In the data rows, 128 means zero.
Here are some points:
[158, 173, 132, 73, 50, 195, 254, 212, 98, 98, 211, 255, 95]
[154, 98, 139, 100, 189, 107, 80, 84, 219, 115, 115, 35, 115]
[210, 93, 183, 69, 157, 58, 196, 130, 87, 78, 0, 0, 191]
[110, 136, 179, 120, 76, 100, 173, 165, 79, 108, 144, 135, 160]
[99, 191, 91, 215, 80, 114, 133, 122, 121, 140, 82, 237, 113]
[198, 111, 118, 109, 150, 123, 65, 111, 151, 177, 254, 103, 113]
[130, 140, 90, 126, 161, 166, 128, 156, 113, 153, 0, 65, 133]
[32, 74, 192, 183, 119, 154, 89, 64, 116, 114, 73, 138, 124]
[83, 123, 104, 102, 87, 129, 186, 234, 63, 54, 0, 0, 143]
[62, 74, 92, 170, 151, 86, 152, 87, 200, 79, 47, 0, 130]
[79, 78, 113, 191, 126, 115, 110, 93, 164, 88, 65, 43, 160]
[176, 134, 97, 98, 132, 117, 225, 173, 79, 98, 74, 169, 116]
[127, 104, 123, 208, 146, 131, 57, 78, 149, 168, 64, 157, 159]
[101, 110, 146, 111, 156, 109, 92, 79, 148, 141, 199, 50, 95]
[141, 117, 167, 75, 149, 115, 141, 107, 113, 142, 118, 201, 114]
[161, 106, 155, 68, 150, 92, 188, 137, 187, 87, 255, 58, 104]
[93, 160, 110, 119, 138, 107, 176, 112, 118, 139, 6, 48, 126]
[177, 93, 155, 76, 218, 81, 175, 78, 114, 120, 0, 0, 118]
[150, 120, 149, 94, 160, 108, 118, 126, 190, 94, 187, 127, 128]
[186, 118, 79, 117, 104, 124, 118, 159, 91, 197, 36, 96, 105]
[111, 94, 98, 192, 140, 159, 157, 94, 122, 150, 171, 255, 176]
[101, 117, 188, 235, 78, 177, 35, 120, 131, 163, 184, 255, 186]
[121, 142, 100, 139, 141, 149, 161, 155, 97, 127, 0, 105, 137]
[89, 103, 115, 220, 100, 153, 43, 104, 166, 157, 255, 218, 177]
[131, 121, 137, 156, 87, 203, 81, 157, 106, 128, 181, 255, 111]
[91, 142, 151, 167, 90, 123, 83, 135, 118, 125, 146, 100, 209]
[131, 130, 155, 96, 82, 120, 126, 127, 253, 133, 255, 145, 154]
[93, 120, 174, 117, 131, 115, 24, 77, 162, 165, 255, 49, 103]
[94, 125, 151, 177, 84, 135, 84, 139, 106, 127, 162, 128, 202]
[124, 140, 105, 93, 165, 148, 137, 119, 132, 138, 162, 194, 84]
[196, 77, 193, 90, 202, 103, 108, 69, 100, 119, 94, 0, 112]
[127, 123, 129, 158, 104, 114, 134, 121, 136, 194, 174, 129, 111]
[102, 157, 95, 192, 99, 118, 191, 121, 83, 123, 33, 159, 118]
[84, 89, 188, 179, 119, 82, 144, 111, 81, 75, 157, 0, 149]
[146, 219, 95, 90, 171, 98, 120, 122, 222, 124, 151, 141, 92]
[114, 98, 152, 70, 134, 197, 175, 158, 77, 83, 51, 133, 156]
[96, 97, 115, 90, 158, 91, 168, 127, 148, 48, 63, 17, 128]
[144, 108, 122, 116, 93, 137, 121, 142, 217, 168, 255, 255, 91]
[171, 102, 150, 107, 195, 121, 150, 105, 100, 108, 73, 175, 130]
[119, 96, 129, 238, 119, 127, 35, 78, 128, 157, 181, 114, 124]
[160, 139, 80, 85, 57, 146, 191, 123, 89, 223, 163, 255, 84]
[110, 123, 228, 79, 76, 69, 179, 139, 63, 73, 111, 52, 200]
[98, 212, 126, 129, 87, 137, 81, 209, 104, 150, 124, 126, 111]
[161, 154, 179, 78, 89, 123, 134, 188, 88, 124, 228, 90, 122]
[58, 137, 101, 199, 127, 135, 101, 123, 101, 110, 0, 106, 108]
[121, 204, 110, 184, 97, 79, 163, 143, 93, 121, 23, 53, 139]
[188, 134, 88, 79, 113, 216, 120, 203, 149, 151, 145, 228, 85]
[87, 70, 176, 136, 150, 141, 44, 79, 149, 119, 151, 149, 125]
[204, 147, 137, 132, 69, 143, 11, 80, 146, 255, 194, 214, 101]
[99, 114, 172, 123, 108, 67, 180, 123, 99, 70, 59, 36, 186]
[126, 174, 199, 95, 52, 151, 106, 215, 84, 118, 255, 132, 141]
[162, 175, 83, 127, 133, 145, 57, 139, 124, 221, 87, 137, 89]
[98, 191, 143, 169, 106, 107, 118, 136, 114, 111, 113, 20, 163]
[155, 196, 151, 156, 106, 108, 112, 229, 140, 111, 244, 211, 180]
[63, 138, 115, 175, 118, 122, 125, 127, 91, 126, 0, 116, 125]
[101, 171, 154, 206, 92, 132, 55, 145, 124, 156, 196, 164, 189]
[120, 118, 171, 104, 179, 150, 107, 131, 100, 99, 6, 51, 169]
[137, 123, 190, 82, 122, 139, 174, 142, 143, 83, 133, 198, 177]
[119, 69, 142, 161, 131, 117, 113, 90, 116, 113, 29, 43, 184]
[140, 205, 84, 137, 64, 152, 161, 255, 82, 122, 138, 120, 101]
[189, 168, 96, 90, 85, 216, 98, 164, 153, 188, 251, 255, 88]
[157, 207, 153, 102, 63, 127, 115, 163, 149, 190, 255, 222, 94]
[159, 244, 119, 171, 51, 112, 158, 171, 86, 183, 173, 164, 132]
[162, 81, 93, 204, 138, 94, 56, 43, 156, 158, 70, 0, 134]
[146, 123, 153, 76, 200, 69, 134, 151, 148, 94, 197, 0, 94]
[185, 140, 151, 61, 116, 130, 218, 138, 114, 145, 255, 255, 88]
[94, 183, 105, 115, 85, 188, 119, 157, 100, 151, 80, 198, 118]
[173, 109, 180, 93, 113, 95, 137, 131, 142, 123, 209, 38, 149]
[103, 193, 112, 85, 123, 128, 115, 139, 131, 142, 81, 130, 107]
[113, 146, 88, 174, 138, 131, 160, 98, 112, 134, 41, 109, 98]
[166, 112, 77, 93, 149, 130, 159, 107, 103, 174, 0, 175, 74]
[56, 139, 89, 233, 102, 139, 132, 60, 92, 138, 20, 115, 107]
[100, 104, 105, 46, 180, 70, 186, 140, 185, 37, 107, 4, 81]
[92, 73, 149, 151, 124, 118, 170, 77, 98, 117, 17, 189, 178]
[228, 171, 114, 82, 153, 134, 134, 157, 96, 170, 88, 172, 108]
[206, 76, 97, 92, 176, 123, 102, 85, 83, 165, 0, 22, 99]
[93, 163, 93, 89, 145, 156, 85, 183, 186, 114, 119, 112, 88]
[174, 102, 95, 187, 159, 132, 102, 129, 144, 165, 105, 123, 104]
[144, 103, 92, 137, 123, 107, 175, 114, 107, 121, 87, 255, 101]
[100, 161, 142, 159, 96, 160, 134, 127, 116, 120, 252, 255, 111]
[116, 105, 110, 103, 203, 114, 73, 77, 206, 97, 148, 100, 86]
[68, 93, 154, 62, 201, 60, 141, 87, 175, 76, 191, 0, 96]
[134, 73, 214, 153, 151, 134, 46, 43, 140, 117, 255, 154, 144]
[196, 117, 182, 86, 191, 162, 168, 155, 112, 94, 207, 154, 125]
[152, 98, 116, 156, 190, 117, 147, 90, 135, 111, 101, 197, 130]
[121, 196, 95, 209, 69, 126, 94, 148, 103, 178, 67, 151, 130]
[155, 104, 122, 103, 180, 161, 100, 99, 103, 151, 0, 64, 100]
[157, 224, 88, 121, 137, 147, 81, 121, 142, 225, 255, 224, 82]
[182, 202, 113, 82, 137, 133, 131, 157, 168, 146, 213, 168, 83]
[194, 136, 168, 86, 119, 106, 221, 163, 169, 128, 255, 228, 98]
[183, 125, 129, 191, 110, 113, 103, 118, 121, 135, 165, 162, 137]
[95, 107, 142, 186, 130, 133, 84, 87, 119, 128, 121, 213, 167]
[129, 121, 198, 100, 99, 98, 201, 141, 112, 91, 175, 129, 166]
[64, 116, 123, 163, 122, 96, 139, 93, 117, 77, 133, 0, 157]
[72, 92, 149, 122, 149, 143, 117, 161, 100, 75, 0, 9, 166]
[126, 149, 133, 114, 96, 133, 124, 138, 189, 137, 255, 167, 124]
[62, 63, 139, 177, 97, 131, 171, 75, 97, 108, 27, 241, 182]
[75, 100, 105, 120, 180, 109, 146, 69, 207, 117, 131, 102, 95]
[146, 71, 99, 105, 179, 133, 64, 36, 136, 185, 0, 117, 84]
[99, 136, 97, 166, 143, 87, 131, 115, 105, 123, 104, 18, 131]
[54, 82, 96, 106, 182, 88, 158, 57, 167, 77, 1, 255, 71]
[180, 134, 151, 86, 69, 145, 170, 124, 141, 174, 255, 219, 89]
[157, 169, 127, 91, 134, 198, 104, 152, 144, 141, 217, 204, 129]
[63, 106, 90, 102, 189, 161, 50, 145, 238, 108, 92, 79, 89]
[116, 191, 150, 110, 88, 92, 145, 163, 106, 157, 248, 92, 106]
[69, 81, 128, 197, 133, 83, 135, 85, 109, 89, 105, 0, 197]
[104, 231, 112, 140, 76, 167, 89, 168, 110, 177, 118, 212, 117]
[212, 100, 146, 104, 175, 100, 106, 106, 137, 137, 55, 88, 167]
[88, 143, 160, 91, 138, 115, 151, 142, 137, 104, 165, 18, 147]
[91, 206, 124, 75, 92, 101, 143, 194, 110, 87, 119, 87, 84]
[146, 148, 126, 150, 90, 152, 141, 160, 121, 137, 231, 146, 121]
[93, 120, 120, 96, 144, 117, 191, 148, 136, 108, 144, 32, 108]
[90, 220, 98, 153, 94, 128, 62, 200, 109, 161, 77, 87, 83]
[99, 252, 115, 149, 77, 180, 16, 142, 128, 221, 146, 196, 119]
[119, 128, 166, 223, 78, 140, 60, 109, 102, 136, 192, 204, 208]
[115, 183, 115, 158, 95, 82, 146, 146, 104, 116, 123, 30, 191]
[134, 119, 217, 173, 70, 187, 140, 181, 89, 117, 179, 255, 150]
[99, 95, 127, 106, 131, 99, 143, 99, 188, 87, 255, 29, 96]
[184, 198, 105, 162, 86, 127, 85, 128, 104, 205, 255, 155, 136]
[158, 124, 105, 158, 220, 180, 1, 109, 182, 144, 180, 237, 114]
[155, 92, 200, 124, 116, 138, 50, 63, 115, 124, 255, 138, 130]
[120, 99, 95, 87, 154, 125, 182, 99, 167, 97, 34, 176, 112]
[158, 122, 118, 95, 76, 136, 95, 123, 176, 167, 255, 255, 84]
[238, 188, 113, 181, 57, 137, 70, 144, 94, 206, 123, 178, 148]
[123, 170, 120, 144, 154, 129, 60, 87, 171, 169, 160, 129, 141]
[140, 138, 123, 154, 106, 113, 93, 129, 137, 193, 127, 112, 128]
[212, 106, 86, 109, 76, 224, 74, 179, 101, 251, 93, 224, 94]
[69, 86, 155, 111, 240, 94, 68, 74, 172, 121, 26, 0, 126]
[170, 132, 159, 97, 86, 88, 206, 161, 132, 135, 255, 177, 130]
[55, 109, 87, 126, 164, 118, 79, 100, 191, 103, 51, 0, 109]
[45, 70, 200, 133, 117, 137, 79, 72, 105, 103, 151, 136, 148]
[198, 188, 99, 120, 116, 116, 142, 173, 123, 155, 235, 121, 105]
[149, 142, 120, 104, 123, 160, 121, 161, 109, 191, 108, 202, 129]
[110, 99, 143, 197, 118, 122, 30, 69, 129, 160, 84, 96, 189]
12 more points follow, each with its number after it:
[179, 106, 143, 115, 180, 119, 121, 167, 121, 117, 59, 88, 179] 0
[104, 244, 137, 140, 92, 162, 21, 180, 103, 147, 160, 164, 114] 1
[56, 81, 173, 113, 145, 91, 144, 79, 185, 64, 3, 0, 186] 2
[147, 117, 187, 124, 126, 116, 144, 103, 106, 126, 127, 182, 141] 3
[84, 97, 158, 36, 154, 58, 195, 101, 176, 56, 230, 0, 86] 4
[175, 112, 164, 48, 189, 57, 225, 101, 118, 122, 124, 10, 118] 5
[118, 115, 157, 90, 111, 134, 116, 88, 126, 164, 131, 83, 96] 6
[108, 106, 100, 90, 208, 89, 231, 116, 158, 58, 0, 40, 153] 7
[193, 149, 102, 96, 165, 106, 122, 154, 104, 176, 2, 60, 104] 8
[190, 143, 131, 95, 123, 139, 121, 150, 119, 147, 220, 215, 107] 9
[255, 112, 160, 99, 116, 133, 96, 129, 119, 139, 159, 170, 140] 10
[90, 64, 161, 66, 195, 165, 124, 103, 117, 67, 49, 0, 108] 11
Which of these numbered points is nearest to each point below, ignoring the direction in which the first points spread most? Its number follows each.
[109, 122, 107, 103, 91, 247, 73, 120, 139, 107, 255, 223, 88] > 11
[145, 115, 130, 70, 171, 96, 162, 141, 119, 109, 32, 0, 112] > 9
[133, 97, 169, 126, 150, 111, 153, 90, 102, 118, 46, 105, 185] > 3
[108, 105, 131, 55, 143, 78, 186, 132, 187, 77, 226, 55, 92] > 4
[98, 119, 188, 114, 120, 155, 118, 136, 182, 120, 182, 192, 203] > 2
[175, 163, 128, 84, 119, 139, 253, 202, 164, 109, 255, 255, 107] > 7
[84, 81, 122, 99, 187, 81, 137, 72, 217, 57, 195, 0, 81] > 4
[113, 89, 169, 170, 107, 132, 117, 79, 118, 119, 119, 190, 147] > 3
[77, 255, 75, 110, 98, 128, 41, 154, 116, 158, 26, 96, 120] > 1
[161, 205, 92, 101, 98, 137, 110, 203, 94, 220, 92, 151, 79] > 8
[108, 94, 146, 53, 134, 116, 192, 123, 198, 87, 255, 94, 99] > 4
[235, 115, 166, 83, 135, 103, 147, 121, 110, 156, 118, 157, 142] > 10
[111, 95, 122, 69, 98, 69, 206, 113, 156, 104, 255, 0, 97] > 4
[119, 75, 100, 122, 220, 119, 117, 103, 135, 83, 0, 0, 111] > 9
[155, 141, 130, 171, 72, 104, 134, 129, 218, 140, 255, 232, 155] > 2
[74, 193, 105, 116, 111, 153, 65, 171, 127, 145, 60, 93, 100] > 1
[204, 110, 135, 87, 192, 137, 114, 183, 129, 129, 72, 92, 183] > 0
[111, 106, 117, 202, 108, 139, 82, 106, 185, 126, 255, 149, 178] > 2
[76, 217, 101, 208, 94, 137, 34, 104, 105, 191, 81, 103, 130] > 1
[109, 110, 169, 89, 112, 107, 173, 126, 162, 96, 255, 96, 113] > 4
[123, 90, 188, 71, 144, 115, 177, 110, 112, 112, 106, 255, 127] > 3
[103, 89, 119, 104, 140, 80, 232, 123, 197, 81, 189, 41, 112] > 4
[182, 97, 162, 52, 155, 87, 255, 148, 116, 97, 210, 117, 76] > 5
[141, 122, 188, 140, 64, 120, 189, 135, 93, 108, 178, 255, 181] > 3
[116, 119, 150, 99, 98, 169, 148, 135, 150, 89, 187, 132, 207] > 2
[147, 94, 161, 146, 161, 128, 131, 86, 97, 97, 91, 218, 142] > 3
[79, 96, 104, 121, 123, 255, 52, 90, 131, 101, 255, 255, 86] > 11
[138, 133, 112, 117, 126, 79, 232, 146, 182, 92, 193, 203, 162] > 7
[104, 104, 115, 80, 146, 136, 235, 143, 117, 75, 71, 188, 100] > 7
[93, 121, 127, 57, 101, 152, 255, 184, 103, 72, 102, 237, 113] > 7
[67, 102, 148, 97, 134, 94, 143, 50, 90, 153, 199, 65, 84] > 6
[150, 96, 157, 109, 169, 127, 101, 149, 123, 118, 56, 50, 192] > 0
[99, 111, 126, 80, 253, 118, 214, 109, 130, 63, 0, 119, 103] > 7
[198, 192, 141, 84, 151, 117, 183, 182, 101, 179, 154, 162, 176] > 0
[172, 136, 153, 61, 127, 87, 180, 151, 142, 125, 232, 86, 119] > 5
[112, 109, 155, 133, 62, 125, 223, 113, 69, 104, 155, 249, 183] > 3
[101, 97, 106, 157, 91, 137, 55, 82, 195, 183, 255, 120, 89] > 6
[57, 82, 153, 138, 117, 84, 172, 88, 139, 65, 138, 50, 160] > 2
[119, 144, 146, 51, 112, 116, 255, 149, 155, 87, 223, 0, 80] > 4
[124, 93, 176, 124, 106, 166, 131, 117, 103, 111, 71, 143, 138] > 3
[163, 111, 160, 112, 119, 138, 127, 118, 124, 136, 177, 255, 161] > 3
[255, 134, 179, 87, 141, 113, 167, 139, 106, 125, 107, 106, 125] > 10
[202, 95, 99, 149, 165, 155, 35, 115, 117, 170, 137, 188, 131] > 10
[98, 81, 173, 99, 148, 103, 179, 83, 107, 84, 29, 44, 151] > 3
[149, 113, 96, 101, 159, 97, 145, 143, 157, 85, 132, 55, 102] > 9
[121, 111, 117, 143, 187, 105, 77, 65, 172, 176, 161, 5, 119] > 6
[202, 89, 195, 123, 109, 150, 17, 78, 140, 158, 255, 255, 123] > 10
[137, 100, 172, 118, 131, 73, 200, 139, 155, 74, 255, 26, 147] > 4
[84, 97, 119, 164, 116, 146, 104, 124, 159, 120, 209, 189, 179] > 2
[211, 172, 78, 83, 109, 136, 117, 151, 81, 207, 59, 108, 96] > 8
[92, 97, 112, 69, 120, 205, 191, 144, 122, 71, 176, 130, 80] > 11
[140, 123, 109, 71, 146, 138, 159, 155, 86, 135, 122, 124, 75] > 9
[61, 183, 117, 170, 129, 101, 69, 108, 102, 141, 0, 0, 139] > 1
[98, 104, 111, 112, 169, 196, 54, 132, 190, 111, 167, 36, 92] > 11
[98, 135, 128, 94, 151, 96, 111, 104, 150, 125, 124, 11, 100] > 6
[133, 111, 166, 93, 148, 105, 156, 128, 179, 87, 254, 114, 122] > 4
[112, 240, 147, 139, 87, 142, 16, 188, 118, 182, 223, 248, 119] > 1
[160, 86, 90, 213, 117, 138, 16, 49, 134, 255, 107, 64, 125] > 6
[66, 93, 208, 109, 133, 120, 113, 83, 139, 77, 124, 68, 159] > 2
[27, 60, 133, 183, 130, 99, 77, 48, 181, 78, 97, 0, 166] > 2
[255, 138, 210, 82, 123, 110, 153, 147, 83, 158, 237, 234, 118] > 10
[137, 149, 95, 130, 46, 246, 128, 251, 106, 119, 175, 237, 154] > 0
[122, 234, 113, 187, 64, 135, 67, 202, 109, 132, 191, 206, 130] > 1
[196, 131, 156, 78, 135, 75, 191, 119, 68, 157, 255, 145, 91] > 5
[107, 111, 180, 85, 94, 213, 160, 154, 74, 79, 76, 252, 190] > 3
[67, 108, 111, 107, 211, 164, 87, 114, 166, 130, 223, 92, 92] > 11
[132, 141, 151, 92, 141, 234, 91, 134, 151, 116, 201, 239, 152] > 11
[119, 102, 76, 52, 185, 80, 255, 125, 90, 52, 0, 222, 103] > 7
[77, 225, 112, 145, 89, 166, 14, 159, 110, 165, 50, 137, 79] > 1
[136, 118, 184, 64, 107, 59, 255, 96, 84, 148, 50, 41, 72] > 5
[157, 106, 113, 61, 90, 111, 202, 122, 196, 133, 255, 56, 73] > 4
[99, 65, 90, 131, 209, 121, 136, 99, 125, 85, 0, 0, 93] > 9
[86, 107, 111, 164, 111, 156, 59, 179, 207, 113, 163, 104, 186] > 2
[205, 139, 129, 88, 161, 113, 109, 111, 122, 134, 244, 140, 90] > 9
[147, 133, 107, 126, 112, 228, 39, 168, 144, 184, 116, 255, 109] > 0
[176, 123, 109, 160, 136, 126, 112, 105, 148, 152, 182, 170, 112] > 9
[105, 125, 88, 111, 64, 251, 81, 161, 123, 123, 255, 255, 93] > 11
[144, 113, 136, 105, 153, 116, 183, 90, 82, 116, 42, 205, 134] > 3
[119, 118, 123, 96, 134, 135, 158, 146, 120, 136, 218, 207, 104] > 9
[113, 114, 136, 148, 87, 153, 122, 134, 106, 114, 122, 255, 167] > 3
[65, 203, 113, 171, 114, 109, 113, 139, 87, 153, 0, 0, 157] > 1
[154, 106, 98, 77, 162, 148, 192, 139, 152, 73, 119, 255, 120] > 7
[104, 112, 107, 97, 138, 150, 128, 116, 164, 144, 75, 5, 108] > 6
[117, 255, 91, 184, 77, 136, 71, 138, 92, 169, 211, 178, 124] > 1
[92, 138, 126, 125, 157, 104, 75, 84, 165, 143, 190, 59, 117] > 6
[143, 66, 96, 185, 134, 94, 123, 83, 117, 110, 0, 0, 201] > 0
[175, 142, 138, 73, 137, 115, 146, 183, 125, 116, 136, 84, 110] > 9
[129, 125, 133, 82, 133, 95, 204, 145, 180, 104, 250, 89, 103] > 4
[133, 141, 151, 41, 174, 69, 198, 120, 177, 133, 247, 35, 78] > 4
[241, 164, 111, 117, 62, 127, 129, 195, 127, 156, 185, 223, 139] > 0
[179, 159, 105, 196, 142, 122, 86, 124, 141, 177, 183, 155, 180] > 0
[101, 194, 145, 152, 105, 126, 55, 157, 110, 150, 154, 179, 132] > 1
[149, 122, 148, 82, 122, 97, 167, 144, 191, 80, 255, 131, 111] > 4
[115, 97, 160, 181, 121, 97, 125, 113, 154, 73, 157, 58, 180] > 2
[76, 101, 137, 122, 184, 100, 132, 76, 151, 112, 47, 0, 101] > 6
[159, 134, 113, 86, 175, 175, 161, 132, 101, 121, 100, 127, 96] > 9
[111, 86, 174, 168, 86, 117, 107, 118, 127, 104, 206, 117, 241] > 2
[186, 178, 83, 78, 95, 152, 141, 246, 120, 217, 133, 158, 80] > 8
[137, 134, 100, 100, 112, 212, 91, 142, 173, 120, 255, 223, 84] > 11
[166, 97, 157, 56, 205, 78, 204, 123, 144, 85, 57, 0, 119] > 5
[167, 115, 101, 91, 200, 133, 122, 154, 145, 119, 79, 60, 95] > 9
[148, 119, 94, 120, 169, 87, 63, 81, 174, 207, 128, 63, 88] > 6
[130, 132, 96, 122, 131, 241, 87, 124, 122, 119, 212, 228, 86] > 11
[157, 117, 183, 106, 95, 134, 146, 97, 127, 167, 236, 177, 106] > 6
[167, 132, 141, 137, 115, 143, 115, 97, 126, 201, 163, 255, 152] > 3
[76, 87, 139, 73, 202, 125, 147, 85, 180, 75, 111, 2, 99] > 11
[149, 205, 96, 79, 72, 100, 255, 200, 90, 138, 149, 197, 100] > 7
[100, 115, 114, 217, 75, 116, 152, 103, 95, 119, 107, 167, 119] > 3
[65, 169, 108, 140, 167, 137, 73, 134, 108, 138, 0, 0, 100] > 1
[159, 80, 141, 158, 157, 109, 29, 53, 111, 179, 56, 112, 155] > 10
[160, 237, 80, 47, 96, 101, 184, 178, 96, 176, 17, 34, 83] > 8
[90, 73, 97, 154, 147, 93, 143, 83, 214, 54, 67, 0, 144] > 2
[69, 74, 104, 122, 162, 159, 48, 126, 206, 90, 255, 53, 81] > 11
[190, 136, 128, 82, 71, 135, 177, 172, 94, 168, 210, 238, 97] > 9
[117, 107, 215, 54, 87, 188, 184, 148, 68, 79, 78, 199, 150] > 3
[94, 111, 149, 105, 92, 113, 202, 131, 60, 83, 64, 137, 200] > 3
[196, 91, 162, 45, 190, 63, 175, 84, 107, 111, 0, 2, 133] > 10
[80, 178, 115, 204, 111, 98, 96, 127, 92, 140, 0, 1, 130] > 1
[158, 151, 115, 96, 141, 153, 111, 131, 75, 174, 13, 84, 80] > 8
[89, 117, 158, 142, 119, 140, 113, 97, 106, 131, 0, 0, 172] > 6
[105, 108, 96, 134, 67, 255, 17, 109, 143, 128, 255, 255, 83] > 11
[128, 152, 106, 194, 80, 131, 117, 165, 133, 136, 106, 151, 173] > 0
[124, 103, 158, 141, 122, 171, 95, 107, 103, 166, 189, 255, 120] > 3
[168, 103, 157, 119, 158, 84, 143, 100, 97, 123, 0, 15, 179] > 10
[146, 117, 134, 89, 188, 98, 173, 122, 101, 118, 0, 0, 115] > 9
[74, 64, 124, 101, 202, 91, 130, 48, 193, 102, 63, 0, 97] > 6
[105, 111, 146, 59, 145, 157, 144, 114, 156, 110, 206, 73, 101] > 11
[229, 188, 94, 155, 123, 131, 156, 175, 95, 159, 129, 181, 155] > 0
[196, 181, 175, 66, 175, 89, 184, 178, 118, 153, 154, 94, 161] > 5
[248, 159, 126, 84, 135, 100, 128, 125, 124, 143, 255, 96, 89] > 5
[79, 93, 115, 201, 105, 97, 155, 71, 97, 71, 2, 96, 138] > 3
[195, 118, 165, 127, 123, 122, 107, 111, 124, 150, 186, 158, 159] > 10
[226, 159, 70, 131, 151, 147, 39, 136, 115, 195, 119, 190, 84] > 8
[247, 137, 112, 184, 101, 106, 157, 146, 112, 157, 181, 148, 119] > 10
[72, 93, 110, 199, 124, 109, 117, 103, 175, 95, 77, 23, 156] > 2
[128, 132, 147, 205, 89, 124, 83, 113, 162, 131, 255, 180, 155] > 2
[102, 182, 153, 138, 117, 107, 123, 127, 117, 128, 165, 39, 134] > 6
[104, 211, 114, 159, 79, 183, 37, 162, 134, 189, 185, 255, 115] > 1
[107, 216, 122, 165, 75, 160, 84, 188, 112, 150, 208, 216, 111] > 1
[101, 196, 91, 138, 104, 197, 56, 183, 123, 195, 180, 209, 82] > 1
[165, 92, 124, 69, 178, 77, 200, 112, 141, 85, 121, 45, 96] > 5
[97, 110, 167, 73, 170, 123, 159, 159, 145, 85, 229, 68, 118] > 4
[119, 127, 115, 148, 151, 130, 52, 98, 161, 156, 252, 122, 117] > 6
[122, 98, 128, 103, 128, 110, 90, 92, 213, 114, 255, 66, 85] > 4
[145, 151, 179, 92, 107, 79, 191, 132, 108, 87, 229, 63, 138] > 5
[63, 81, 140, 105, 194, 70, 237, 94, 137, 52, 0, 18, 170] > 7
[176, 136, 90, 119, 138, 130, 30, 100, 116, 229, 23, 82, 77] > 8
[151, 140, 90, 117, 145, 180, 76, 155, 99, 233, 63, 98, 97] > 8
[98, 119, 135, 78, 107, 147, 198, 150, 149, 92, 173, 218, 113] > 7
[115, 159, 95, 91, 146, 162, 86, 226, 217, 149, 118, 189, 101] > 0
[104, 98, 161, 149, 145, 66, 122, 86, 88, 96, 0, 0, 199] > 3
[100, 92, 86, 109, 186, 107, 208, 97, 122, 89, 35, 255, 95] > 7
[131, 187, 120, 198, 60, 115, 168, 148, 72, 132, 155, 255, 141] > 3
[114, 88, 143, 210, 90, 130, 131, 113, 82, 87, 103, 130, 143] > 3
[87, 116, 135, 101, 211, 119, 92, 124, 152, 78, 156, 0, 97] > 11
[133, 155, 110, 80, 118, 141, 164, 151, 154, 113, 135, 222, 119] > 7
[129, 143, 128, 210, 68, 178, 100, 177, 172, 117, 255, 185, 141] > 2
[119, 227, 104, 148, 125, 132, 22, 186, 185, 181, 248, 211, 86] > 1
[88, 254, 103, 126, 86, 79, 120, 138, 102, 162, 40, 51, 148] > 1
[255, 151, 104, 63, 123, 100, 248, 146, 125, 158, 169, 255, 83] > 7
[106, 83, 99, 109, 182, 146, 76, 119, 182, 88, 183, 113, 86] > 11
[127, 193, 140, 75, 94, 142, 192, 218, 177, 102, 225, 56, 94] > 4
[176, 108, 145, 98, 153, 90, 218, 146, 110, 105, 192, 127, 86] > 5
[205, 168, 73, 94, 121, 168, 80, 206, 123, 169, 129, 172, 93] > 8
[71, 166, 124, 237, 124, 89, 76, 89, 88, 124, 9, 17, 154] > 1
[45, 76, 69, 91, 183, 132, 82, 114, 234, 79, 106, 0, 85] > 11
[100, 117, 85, 91, 108, 191, 245, 204, 56, 65, 0, 167, 102] > 7
[104, 102, 135, 170, 86, 164, 87, 97, 151, 126, 244, 157, 180] > 2
[113, 109, 158, 119, 137, 254, 48, 172, 101, 128, 145, 242, 138] > 11
[100, 205, 76, 131, 107, 137, 20, 112, 117, 219, 58, 48, 100] > 1
[154, 125, 82, 144, 136, 246, 21, 161, 172, 193, 120, 255, 108] > 0
[104, 163, 107, 184, 108, 140, 65, 115, 105, 140, 28, 126, 152] > 1
[157, 115, 86, 122, 96, 224, 87, 171, 108, 218, 39, 143, 80] > 8
[166, 114, 113, 145, 102, 160, 135, 151, 121, 111, 112, 80, 107] > 9
[94, 203, 106, 131, 99, 86, 138, 194, 99, 99, 12, 0, 167] > 1
[79, 97, 153, 142, 77, 124, 81, 95, 172, 132, 255, 218, 107] > 2
[100, 154, 167, 206, 69, 154, 111, 129, 84, 118, 190, 210, 114] > 3
[186, 208, 75, 165, 61, 186, 104, 217, 107, 224, 103, 236, 122] > 8
[87, 86, 140, 37, 238, 99, 220, 167, 112, 34, 124, 0, 99] > 4
[66, 162, 94, 102, 114, 93, 219, 88, 73, 140, 0, 0, 103] > 6
[140, 99, 166, 52, 127, 47, 173, 105, 140, 158, 206, 0, 107] > 5
[153, 69, 163, 66, 170, 86, 174, 73, 104, 123, 150, 71, 109] > 5
[163, 143, 159, 101, 157, 115, 232, 155, 163, 105, 233, 123, 134] > 5
[140, 114, 163, 188, 107, 136, 107, 109, 121, 118, 162, 171, 135] > 3
